These are runs of 7 systems, one row a step. Runs of the same system follow the same rule from any start.
path 1, R:
[[ -7 -22  15  -2 -54   7  27 -53  23  37 -25  -3  43 -11  -7  23  33   2]
 [-55 -29  11  -4 -14  40  26  32  13  11  -9 -36  -3 -21  18 -18  53  16]
 [-39  28 -50  34   0 -15 -14  -6 -17  15 -36 -32 -16 -53   9  -5  36   0]
 [ 15  21  -1  -1 -19  -9 -55  36 -26  18   7 -45 -50  -1 -25  23  17  31]
 [ 10  30 -41 -26  25 -22 -53  19  31  43  -4  -4  29  35 -22   4  -3  23]
 [-14 -28  36 -27   2 -29 -23  -7  20  70   8  -4  -2  22  13  31 -33 -27]
 [-21 -16  12   3  48  26  -7  39  42  13 -13  13 -26  21  55 -22 -17 -32]
 [ 23 -24 -17  46  23 -26  -6 -26  -4 -18 -39  18 -48  -8  48  20 -23 -22]
 [ 60  -8   0  21  -2  17   2  18 -12 -47  10 -19 -23  59  32  23   2  19]
 [ 39 -12 -43   7 -12 -43  24 -16  30 -28  19 -13  62  25  16   8  -5   7]
 [  1 -41  24 -14 -29  12  18  -2  -8  -8  59 -40  41  -5  10  12   4 -51]]
path 2, P, 11 rows:
[[ -6 -10   7  19 -26 -16  41  38  29  24  27 -39  -1  -8  34 -24 -45 -35]
 [  9 -62 -30  20  48  19   0  -2 -13 -25  -2   0 -20 -29  21 -18 -35 -36]
 [ 52  33   6  30  -7  46  22  -2 -36   7  11 -10 -34 -16  15  23  -4 -44]
 [ 59 -33 -23  -7   7  -3  48  20 -29 -20  27  29  -3  21 -31  31  -1  17]
 [-14  28  22 -27  16  -7  21 -26 -51 -12  53  15  40  17   1  23  10 -38]
 [ -8   5  42 -18 -18 -29  16  50  16 -46  53  27 -13 -29 -10 -11  19  -8]
 [-18   6   9   3  29  26 -43 -17  -7 -70 -13  50   3  -2  -7 -22  26 -16]
 [  6  35  46  18 -68  27 -14   1   0 -12 -27  23 -21  16 -33   1  22   7]
 [-34 -31 -16  -8 -14  13  15   3  -5 -14 -32  20  38  54 -41 -25   8  49]
 [-78  26  21   1 -33 -12   8 -31 -21  31 -11 -20  28  -8 -14 -30 -20  -6]
 [-33 -19 -12  -2   0   2  -4  40  15  -1  -3 -36 -21 -44 -16 -60 -22  42]]
path 3, N, 11 rows:
[[ 13   9  13  26 -35   4  34  22   2 -63  20  12  27  56  20  -5   7 -27]
 [-18 -48   8  25 -52 -17   9  -1 -12 -64   9  18  23   2 -24  -7   2 -41]
 [-14  12  -5  28 -42  47  24  21 -40 -27  -3  16  15  10 -42 -23   6 -47]
 [ -6  -6 -32  14 -33 -19  28   9 -27 -11 -16  52  13 -14 -77  -7  -1  -8]
 [-29  25  -5 -17   3  20   7 -12 -75  14   8  22  15   7 -73  -8 -10  -2]
 [-22  51  -1 -21   5 -30  27   5  -6  21   8  41  19  -9 -52 -33 -37  20]
 [-39   6  26 -34  38   3 -24 -27 -26   0   4  20  -6 -24 -37 -42 -46  27]
 [ -1  45  36 -11  18  25  13 -18  22  21 -21  31 -20  -9  -2 -41 -46  37]
 [  0 -39  35 -26  20   8   5 -35  19  -1 -24  15 -23 -14  -3 -18 -24  76]
 [ -2   9  42  -9  -1  40  39 -49   5  18 -16 -28  -2   1  37  -8   1  55]
 [  7 -23  19  -8 -28 -11  33 -14  42  -2   5 -40   1 -45  23  -7  20  63]]
path 4, Z:
[[-42 -62  10 -22  22 -18   4  34 -45  29   5   1 -43   9 -14  25   1   9]
 [-30  78  -8  27  16 -16  -6  26 -28 -16  -4   0 -21  29  37  -5  11 -21]
 [ 28 -28  10   3 -12 -55 -59   0  -1 -39  14  -9 -30   3 -14   2 -46  18]
 [ 23  22   5   2   9  57 -36 -20   4 -12   6   2  41  50   5 -14 -16 -48]
 [ 31 -40  10   8 -32 -30  44  -8  47  13  -1  36  15 -10 -11  -1 -50 -17]
 [-51 -49  13  -1  26  64  36   0 -40   7 -11   1  -2   7  11 -13   7 -27]
 [ -3  38 -12  46 -24 -33  67  15 -15 -24 -14   5 -34 -31  21  -6   2  13]
 [ -2 -30  -4 -13  13  12 -30  -4 -65 -48  24 -36 -14  -5 -26  -3   6  37]
 [ 40  87  -6  -1 -19  -2  -1 -20   2 -19  32   5  44  -2 -11   1  12 -16]
 [  9 -51  29 -50  -2 -10 -20  -5  21   6  32  26  20 -28 -54  -4 -19   9]
 [-36  40  19  -7  21  52  15 -12   7  31 -28  52  12  -4   3 -10  27 -33]]
path 5, X (11 x 18):
[[-38 -28  -7 -10 -14 -17  33  43  11  19  33 -25  40  25  -8 -34 -44 -19]
 [-30   6 -19  24  17   5   8  -2 -25  13   5 -14 -10 -51   3 -35 -49 -59]
 [ 46   9   0  18  -7  40  -5  43 -28 -15  16  -8 -53 -12 -30 -19 -38  -6]
 [ 55   3 -54   4  35  10   6 -22 -37 -15  -8  23  10  27 -34   6 -32  22]
 [ 29   1  39 -33  -7 -31  26 -38 -33  -9  49  17  24  15 -21  26 -34  10]
 [-25  12  22 -35  42  -6  31  10  16 -42  45  31  33   2  17 -41 -17   0]
 [-19   5  40  14  11  20  -6 -40  -3 -52 -10  36 -25 -56  18 -25   0 -26]
 [ 20  -2  28   9 -20  69   3   8   3 -45 -26  21 -22  19 -13 -18  32  31]
 [ -6 -19 -25   7 -17   6  32 -55  -9  -6 -52  22  34  14 -23   8  30  47]
 [-45   0  38 -34 -46 -12  28 -17 -10  21  22 -25  36  -9 -22   2  28  33]
 [-59  34 -19 -15  11  -7   4  22  35  14   0  -7  23 -49  -7 -50  22  13]]
path 6, S (11 x 18):
[[-28  32 -45  15 -31 -14  25   5 -49 -11  -3   9  40   5 -48   5  37  -9]
 [-35  28 -11 -23 -18 -17 -21  51 -31   0  35  -9  15   0 -65 -20   7   8]
 [-24  57 -28 -11  24   3 -35  25  -1  24   0  31  24  20 -42 -30 -23 -28]
 [ -8  10  22 -10   2  -1 -37  28  -3  44 -14  37 -41   6 -52 -12 -53 -11]
 [ -1   1  11  -8  40  34   3  10  -2  33 -33  33 -26  58   0 -16 -49  21]
 [-13 -12  24   6  14 -26  27 -36 -18  25 -32  10 -38  11  17  -5 -65  40]
 [ -4 -13  34 -11  29  21  16 -31  -2 -17   6 -39 -11   6  44 -36 -48  54]
 [ 21 -11  -4  12   9  -7  11 -73  27 -23 -10 -17  20 -47  31 -29 -38  20]
 [ 36 -49  23 -16 -13  42  -6 -40  24 -15  15 -26  14 -53  -1  -6  10  15]
 [ 27 -24 -22  -8  -3  30  37 -35  36   7 -10  13  44 -36   3  14  54   4]
 [-20 -23   9 -23 -11  -3  19  -4  -7  11   7   4   2 -56 -15  36  84   9]]
path 7, Z (11 x 18):
[[ 47 -14  -4 -14  -9 -25 -34 -34  33  30 -29  41   9  16 -26  44   9  16]
 [-22 -20  36 -27  -7  31   7  23  18  57  -5   4  12  63  11  22  15  -8]
 [-64 -10   2  19  -6 -63  24   8  25  13 -30   6  -2  14  48  -3   0  -2]
 [-36 -25   8  33 -11   5 -47  10 -21  -8 -21 -60 -48 -10  33  -9  -5 -11]
 [ 38  29 -61  45 -13  -1 -20  13  20 -29 -16 -36  14  20  10 -26 -16   0]
 [ 51 -49 -37  -9  -6  -2 -12 -30 -12  24  20 -28  34   2 -26  26 -32 -19]
 [  5  13 -14 -17  19  28  47  37   6  45  41   3  33   4   3  -1  -8 -56]
 [-27 -30 -14  -6  45 -42  33  20 -11   5   8  40 -31 -51   2   2 -13 -21]
 [  2  27  11  14  38  35 -18  27 -53 -21  -4  13 -72  -5  11  11  18 -14]
 [ 55  24  -7  12   0 -38  -9  13  -4 -61   7  32 -18  39  -6  14  -7  35]
 [ 19 -22  48 -28 -12   8 -31 -40 -23 -24  33   9  30  49  -9  31  -1 -20]]
path 8, X, 11 rows:
[[-19  -5  46 -21  -1  43 -26  14 -30 -23  37 -41  -9  17 -11 -42 -36  11]
 [ 28  38 -34  29  13  10  31 -28  27  -6 -35  30   8 -17   0 -42 -42  16]
 [ 16 -58  40 -27  -4  24 -10 -37 -37  -7  15 -21 -19 -15 -25   6 -25  38]
 [ 19  59 -12 -17  25  30  60 -10  16  11  11  11  40  11  14 -19   5  31]
 [ -8 -45  20 -23  12 -36   7 -35  -5 -23  11  12 -18 -75  -8   9   9  30]
 [  2  62  26 -24  18  62  -9   7   0 -11  25  -8  13   4  15  -9  54   6]
 [ 17 -18 -15   9  -7 -34  -5 -19  43 -19 -42  54 -13 -44 -15  12  32  29]
 [-27  -4  38 -36  -2  41 -43 -16 -23  15   5 -15  16  35  -6  26  55   6]
 [-20  33 -10  11 -22 -45  32  14  57  28 -35  38  10  -2  10   0  24  15]
 [-69 -44  18 -14   7  -7 -57   1 -22  12  -9 -39 -21 -10   6   7  23   5]
 [  6  78 -15  30 -27   5  -3  24  34  34 -26 -18  -6  14  21  -9  12  -5]]
path 9, S:
[[ 31 -18  42 -14 -45  18 -28 -17   8 -29  -4   4   4  39 -39  -2  -3  51]
 [-31 -21  -4 -14 -18 -12  18 -41  32  23 -26   6  73  44  -1  -9  -4  16]
 [-76 -29  31  -9 -24   5  11  -2   2  39  -4 -36   1 -42   1 -24   0  -9]
 [-24  22 -38  24  27  54   6  19  14   0 -34 -19 -14 -37  18 -48  23   6]
 [ 30   8 -39  19  -1  -4 -37 -26 -29   5 -38  -3 -37 -42 -38  18  12  32]
 [ 49  19 -10 -37   7  13 -15   2   1  31  19 -26  17  37 -20  29  16  58]
 [-15   5  -8 -34  24 -67  -3 -17  33  54  13   7  31  -2  16  26  -7   5]
 [-27  10  55 -24  24  14 -25  22  25  28  29 -14 -32 -25  47   0   6 -35]
 [ 22  16  -7  43  20   7  -4  13  43 -25 -42  33 -45 -12  52  -3  12 -19]
 [ 34 -36  20  23 -22  -1 -29 -21 -29 -32 -24  -4 -47  25   9  46  20  17]
 [ 23   0 -10   9 -33 -17  35  -8   8 -11  10 -37  41  66  31  22  12  30]]
path 10, G (11 x 18):
[[ 29 -10 -18 -25  23  -6 -12  26  25  15  54 -17  26 -18  19  35  39 -45]
 [  5   1 -23 -11  32  -4 -23  34  10   6  22  17  -1 -17  18  40  64 -55]
 [  9  10  -5  -2  10 -11 -28  47  -7  -5   6  35 -31  15   0  53  67 -33]
 [ -8  14  -1   3 -12 -33 -22  44 -10 -18  -4  35  -9  60  -9  42  54  -7]
 [-33   7  14  11 -42 -49 -25  27  -7 -16  -4  15   8  67  -6  23  19 -20]
 [-46  -7   3  34 -49 -28 -23  37   3 -19 -18  -7   3  53   1 -15  -9 -35]
 [-28 -23 -19  55 -36 -10 -13  17 -14 -17 -44  -9 -18  31  -2 -21 -34 -34]
 [  7 -25 -28  47 -23   8  17  13 -37  -6 -31 -10 -26  33 -17 -17 -60 -12]
 [ 13  -7 -36  24   3 -11  46  -2 -48   0  -2  -5   0  24 -20 -20 -74   4]
 [  2  17 -14   1  20 -12  37  -8 -49  -5  35 -10   9  -9 -14 -30 -76 -11]
 [  5  37  -6  -1  37   7  19  -5 -20 -28  35  13   4 -37  -6 -47 -56 -20]]
path 11, P, 11 rows:
[[ -4   6 -24  -4   6   8 -13 -11 -16 -51  46 -41  65  25  11 -20   1 -19]
 [ 17  -2  16   5 -53 -13 -11  10  31  -6  29  15  16 -48 -35 -15 -20 -61]
 [-11 -43  -7 -14  30  74 -29  30  -9  -8  -4  22  -4   1 -29 -13  28 -31]
 [-13  48   2  22 -17  13  38   2 -28  36 -36  56 -21  -5 -28  18  19 -23]
 [-32 -20  -2 -16  12 -21  12  32 -59  -9   1   0 -32  35 -28  12  11  58]
 [-31  80  -7   1  13 -36   6 -14 -16 -20  14  -3  29  20  12 -33 -29  12]
 [  9 -21  42 -13 -17 -28 -51   7  24 -26  24 -12 -20 -14 -20 -33 -56  22]
 [ 14  12   9  -6  27  74 -21 -20  39  -3 -16  10  25  19  15 -46 -22  -9]
 [ 14 -35  42   4 -38  22  34 -29  16  46 -37  28 -26 -18 -17  14 -18   6]
 [-29 -28 -12 -15  33  43  57  -6 -29  13 -10 -26   9  13  23  -1  33  45]
 [-11  37 -13  13 -17 -58  46 -42 -21   4   4 -14   4 -62  10   7   0  18]]
path 12, R:
[[-20 -78  32 -24  26  23 -10 -11  20  -9  -6  -5  10  42  36   3   5  16]
 [ -5  16 -14  53 -19   9  41 -23  29   7 -39 -14  10  -2  63 -12  -3 -33]
 [ 15 -64  -8  20  -9  -4  -2  15 -15 -46   9 -50 -39 -30  20   3  10  24]
 [ 41  47 -64  21   0  25 -12  -4 -14  -7   5 -37  38  13  -3   3  22 -11]
 [ 35 -34  -6 -24 -38 -42   9  22   8  30  43 -20   9 -21 -39  33  -2   5]
 [-30  10 -17 -37  49  36  -8  28  -6  28  35   1  40  11  -3  -2  29 -45]
 [-11   9   8  13  -5 -43  21  20   6  30  -2  45 -39 -49  -6  20  -7 -53]
 [-16  -7  14 -11  52  20 -36  34 -40 -42   2  36 -45  29  -1   7  26  -2]
 [ 18  52 -11  31 -22 -54   3 -16   8 -13 -30  51   5  41  -2  13 -15  -1]
 [-18 -53  51 -23 -18 -17 -13   2  -5 -42  23  -3  11  56   0  -2 -17  26]
 [-28  19  -9  27 -17  18  11 -22  33 -14 -17  -2  59  19  18 -52 -27 -37]]
path 13, G:
[[ -7   3  -3   4  -4 -49  56  21  42  14 -15  18   0  24  42  22  28  34]
 [-47 -38  29 -16   5 -30 -33  -6 -32 -17  22 -49  -8  21  32  22  15  10]
 [ 23  37 -20  42 -44  -7 -11  33  36 -28   3 -51   2   2  37 -12  21  -7]
 [ 17 -78 -39  13  -1 -18 -54  -5   6 -28 -13  -2   5  -1 -22   7  -8 -17]
 [ 43  16 -25  18 -18  46   9   9 -20  41   1 -15  15  42  -9  27  -3 -48]
 [-14 -35 -36  -4  14 -50  50  39  -2  28   8  36   1  -7 -19  13 -16 -19]
 [-45  39  -3  -6  41   6  -9  13 -80   8  23 -20 -18  19   9   8   3 -23]
 [ 16  57  -4  24  -8 -53   2  41  16 -40  11  27 -35 -19   0 -15 -12   6]
 [ -4 -13  11 -12  31   6 -65 -21 -23 -58   1  29   8  44 -19 -15 -22   1]
 [ 36  37  35  24 -47  14  23 -19  31  -7  -6  36  18  30   6  -3 -26 -39]
 [-48 -80  23 -10   7  11  36   8   6 -17  -5  31  12  10  -5 -29 -22 -12]]
path 14, N, 11 rows:
[[-11  20  12  -2  11   2 -23  60 -34 -19  37   2 -25  36  12  30  38 -48]
 [ -9  23 -25  28   4 -62 -19  23   7 -51  -8  41   3  34  12   6   9 -26]
 [ -6  -7  27  12 -24  -7 -59   7 -34 -35   7   9  -9  53 -20   4 -27 -41]
 [ -4  -1 -15  28 -21   0  16  33  16 -18 -20  32  21  68 -13 -32 -43 -21]
 [-29 -64   8  16 -22 -11  15 -14 -40  -6 -17  21  -6  15 -33  -8 -55 -28]
 [ -6  16  -5  23 -11  29  68  29 -48   6   1   5 -15  16 -20 -29 -44  -7]
 [  9 -17 -23   7   4 -38  48 -21 -40 -23   7  24  -8 -38 -37 -12 -42  24]
 [ 25  39  20 -20  13  38  22 -28 -55 -11  41  -1   6 -17 -31 -16 -35   8]
 [ 29  18   7 -29  14 -10  37 -16  33 -17  27  46  33 -35 -28 -28 -24  26]
 [-18 -13  56 -43  27  46  -6 -46 -13 -13  16  30  11 -36 -15 -16   5   3]
 [ -9  37  48 -15  -6  27  40   6  41   0 -11  44 -10 -20   5 -17  33  29]]

Which system made each of these runs?
path 15:
[[-30   9  58 -20   9 -33 -17 -22   6 -53   2  35 -13   9  24   2  22  36]
 [-19  33  53  12 -43  -2 -19 -34  35 -43 -16   4  20  19  28 -22  12   6]]
 | S
path 16, 2 rows:
[[-13  14  29  -9  31 -21 -49 -48  17  23 -29  10 -37 -35  34  19   8  16]
 [ 17  11  36 -12   4  18 -24  22  41  13 -12 -18 -36  35  45  13  26  44]]
 | X
path 17 (2 x 18):
[[ 26 -29 -12  32 -63  24  22 -17  41  16 -51   5  18  10 -17  -2   5   5]
 [-42 -58 -24  -2 -15  23  23 -20 -34  42 -21 -38  34  12 -14  11  15  -2]]
 | P
path 18:
[[  0  21  24   2 -25 -28  -8 -50  28  31 -18 -26  -8 -42  40  34  34  19]
 [-11 -24  -4 -18   2  26 -33  43  49   3  -2 -47   2   5  15 -21  37  43]]
 | Z
path 19 (2 x 18):
[[-35   0  -4 -15 -33 -37 -28 -20 -41  25  -4 -22  30  49 -38  23   1  20]
 [-43  40   6 -12 -19 -51   0  22  32  30  18 -12  33  15  -3 -33 -39   0]]
 | X
path 20:
[[ -1  10 -12  11  21 -23  34   0   2  64  -2  -8 -35 -51  29  15 -28 -29]
 [  0 -16 -27  -4  70  20  -6  52 -18 -10  10 -15 -50  -3  22 -15  -9  22]]
 | Z
path 21, 2 rows:
[[-67 -53 -29  -4  19 -46   3  -1 -32  25 -25   0   0  -1 -19  -1 -16  12]
 [-36  62 -10  14  16  -4 -12  28 -19  18  11 -56 -25 -16  32 -27 -14  -5]]
 | P
path 22 (2 x 18):
[[-46 -14  54  -6 -23  43  -9 -33  14 -30  -3  19  32  -8   3 -28  19 -35]
 [-12  -7  12  34 -59  12  30  -7  34 -16 -47  23 -10 -42 -19 -33   9  10]]
 | Z
path 23 (2 x 18):
[[  2  -4  45 -14  11  47  -6   6 -16  32  15  30 -16   6   5  36  19 -71]
 [  5  -1   0  26  -4 -17  61  51  18 -13 -21  48 -42  14  22   9  13   8]]
 | S
path 24:
[[-17 -80  -6  -6 -23 -48   3  26  41   6   3   1  -1 -35 -15   0  -3  -5]
 [-40  15 -25  25  16  55 -14   8 -30  18 -34  -6  -5   2  11   2  45 -50]]
 | Z
path 25 (2 x 18):
[[-15  11  -4   2 -13 -32   7  41  83   0  -3  -2   6 -30  26 -27  24  15]
 [-27 -32   1  11  16  29 -67 -34 -18 -12 -35 -22 -24 -25  16   7  33 -10]]
 | N
path 26, 2 rows:
[[  3  22  43  -7   0 -18 -46  32  -6 -47  29 -27 -50   9  27   5  18  29]
 [ 22  23 -15  31  -8  -8 -33 -27  40 -59 -24  -5  26  36  38 -21   3  15]]
 | N
path 27 (2 x 18):
[[-27  28  31  15 -34   4  40 -28 -36   7 -32   2 -23  -8   5  22  45  37]
 [-37   8 -19  -6 -18 -26   2  24   5 -25  -4 -34  14   2  -7 -20  46  74]]
 | X
path 28 (2 x 18):
[[ -2  -3 -26  42 -39 -32  42  44   0 -48  19 -38  -3 -16  20 -20   2  -2]
 [  4  -5 -43   2   0  -3 -39  -2 -49 -41  38 -40  28 -14 -32  -8   3 -20]]
 | R
